Each row has a name. Each question is about the rows just above it.

[ 32, -18,  11,  33,  11,   5, -35,  -2,   2,  21, -35,  -4,  31, -36,   3,
  22,   4,   2, -12,  -4, -49,  -3, -10,  25] = q808
[  2,  31, -11,   5,   8,  -7, -30,  -6,  10,   5, -22,  -6,   7,   2,  18,
  14,  24,  -6,  -1,  -5, -20,  -6,  -1,  13] = q73
[ -1,  22,  -4,   2,   7,  -6, -24,  -4,  24,   1, -17,  -4,   7,  -4,  25,
  20,  15,  -3,   2,  -4, -22,  -4,   3,  16] = q235
[  2,  24,  -3,   4,   2,  -1, -23,   0,  -9,  -5, -18,  -1,   5,   3,  -2,
   2,  13,   0,   0,   0, -10,  -1,   1,   5] = q892
[ -1,  22,  -4, -27,   7,  -6, -24,  -4,  24,   1, -17,  -4,   7,  -4,  25,
  20, -81,  -3,   2,  -4,  62,  -4,   3,  16] = q294
[ 10,  15,   0,  10,   6,  -2, -22,  -3, -13,  24,  -4,  -4,  11,  -7,   9,
   0,   4,   9,  -3,  -4, -21,  -4,  -2,   6] = q248
[ 32, -18,  11,  33,  11,   5, -35,  -2,   2,  13, -35,  -4,  31, -36,   3,
  22,   4,   2, -12,  -4, -49,  -3, -10,  25] = q229
[-30,  26,   1, -32,   1,  36,  18,  48,  -6, -28,  23,  58, -31, -21, -11,
 -12, -60,  -7,  88,  54,   6,  54,  78, -22] = q283
[  5,   6,  15,   6,  -4,   0, -17,  -2, -19,   5,  -3,  -4,   9,  -4,  -5,
  -6,  -5,  21,   0,  -4, -14,  -4,   1,   2] = q848
[ -1,  22,  -4,   2,   7,  -6, -24,  -4,  24,   1, -17,  -4,   7,  -4,  25,
  20,  15,  -3,  -8,  -3, -17,  -3,  -6,  11] = q84
[  5,   1,  17,   7,  -2,  -7, -19,  -9,   6,   1,  -8, -12,  13,  -4,  10,
   8,   4,  19, -10, -11, -19, -11,  -7,  11] = q302
How many entries does [ 10,  15,   0,  10,   6,  -2, -22,  -3, -13,  24,  -4,  -4,  11,  -7,   9,
   0,   4,   9,  -3,  -4, -21,  -4] have?
22
How many entries does [-1, 22, -4,  2,  7, -6] have?
6
Number of entries in [-1, 22, -4]:
3

